In the data rows, the value 50 means zero.
Some points, one per row:
[60,59,83,35,43,33,39,55,61,82,66,93,37,58]
[46,86,43,60,55,54,40,45,54,37,69,41,34,30]
[57,59,84,44,42,35,41,52,51,87,81,89,38,39]
[44,45,40,50,61,71,54,48,47,40,36,34,49,31]
[62,58,82,38,43,35,39,56,61,81,68,95,38,54]
[59,39,58,39,40,45,49,57,56,60,41,49,39,90]
[55,59,79,43,44,33,41,51,48,82,81,88,40,36]
[58,39,54,40,42,46,52,55,54,57,42,48,39,90]
[52,96,52,60,57,35,40,54,49,40,75,65,37,36]
[60,34,77,34,37,40,41,57,54,87,62,57,36,63]
[46,41,40,58,55,68,67,43,44,34,38,39,52,51]
[46,45,44,77,66,62,61,44,44,40,43,45,44,31]
[45,43,41,76,64,64,68,45,42,35,39,41,48,33]
[50,38,43,69,54,36,64,45,55,37,36,50,84,35]
[54,38,70,31,33,54,40,51,46,75,49,36,37,68]
[50,36,33,33,34,62,52,47,46,41,46,37,50,48]
[59,56,80,41,43,36,43,52,55,87,68,86,39,48]
[49,38,42,69,60,35,63,44,59,35,40,46,79,33]
[47,63,39,75,64,40,58,45,62,33,39,41,65,30]
Then 10 other points, each followed by its number:
[49,34,39,32,34,65,57,48,43,41,41,40,53,49] 0
[60,41,70,37,40,43,41,59,52,78,41,53,37,83] 1
[46,39,38,62,59,68,66,46,46,35,39,39,50,46] 2
[43,44,36,51,83,46,47,57,41,36,35,40,70,51] 3
[52,35,74,32,35,58,38,49,49,77,54,37,38,62] 4
[59,41,60,40,37,47,43,60,54,65,43,50,37,84] 5
[54,63,77,44,39,32,43,51,48,84,88,92,38,37] 6
[41,36,39,53,67,40,50,53,42,37,39,44,65,83] 7
[45,39,37,48,55,62,52,53,62,31,35,39,57,52] 8
[47,52,38,48,61,70,45,56,53,38,35,37,49,41] 9
Which two of these numbered points are nearest to each point below, looking only along the 2 directions in which the first points spread most? Their numbers follow each, nearest first.
[45,53,41,47,60,73,44,58,50,37,38,41,46,32] > 9 3
[45,41,40,55,50,68,68,45,44,37,34,42,52,50] > 8 2
[61,58,81,43,42,34,41,53,57,87,73,94,38,47] > 6 1
[42,37,39,69,62,65,70,42,43,41,37,39,49,41] > 2 3
[52,39,44,42,52,51,57,54,61,44,42,49,48,82] > 0 7
[49,39,35,34,36,66,55,49,42,41,41,40,51,48] > 7 0
[45,47,36,50,64,67,51,49,46,38,35,36,47,30] > 3 9
[47,36,37,30,35,66,54,48,45,42,43,39,51,50] > 0 7
[45,46,36,50,64,67,52,48,46,38,35,35,47,29] > 3 2
[60,54,83,44,41,35,42,53,53,88,76,91,38,45] > 6 1
[50,39,56,31,43,36,49,52,42,56,40,49,49,97] > 5 4
[45,46,36,51,64,66,52,49,46,38,35,35,49,31] > 3 2
[47,39,44,45,56,37,53,52,42,37,38,46,61,92] > 0 7
[55,37,64,34,39,51,50,51,46,71,42,37,35,78] > 5 4
[47,38,36,42,40,67,62,49,45,36,36,40,51,52] > 7 8
[52,38,45,39,50,51,57,54,60,46,42,49,46,85] > 0 7
[50,44,70,30,29,67,41,48,57,63,62,43,38,43] > 4 5
[54,41,56,38,39,51,56,48,50,63,40,37,42,76] > 5 4
[49,45,70,30,29,67,41,48,57,63,63,43,38,43] > 4 5
[66,37,36,57,35,39,58,43,42,62,55,65,78,36] > 9 3
[46,38,41,48,59,35,54,51,43,37,40,44,59,88] > 0 7
[51,37,45,35,37,54,59,50,48,53,40,42,52,80] > 0 7
[61,38,74,36,35,42,41,60,54,80,47,54,33,77] > 1 4
[52,40,43,42,51,51,57,53,60,44,44,50,48,82] > 0 7
[44,54,36,50,75,48,44,53,44,33,36,36,70,36] > 3 9
[45,39,40,54,49,69,69,45,43,37,33,42,52,51] > 8 2
[52,51,63,24,30,67,43,48,62,50,65,45,34,40] > 4 5
[59,41,67,38,35,43,41,60,54,71,44,53,37,87] > 1 4
[47,40,41,56,53,67,66,44,44,36,38,39,51,52] > 8 2
[61,44,37,67,32,40,61,42,42,51,60,62,78,28] > 9 3
[46,49,38,55,78,46,46,57,44,31,38,38,73,49] > 3 9
[60,39,72,38,38,42,42,60,53,77,47,53,35,75] > 1 4
[46,46,43,75,63,34,60,45,58,39,40,48,78,30] > 3 9
[49,45,37,47,58,67,49,55,58,31,38,39,53,45] > 9 3
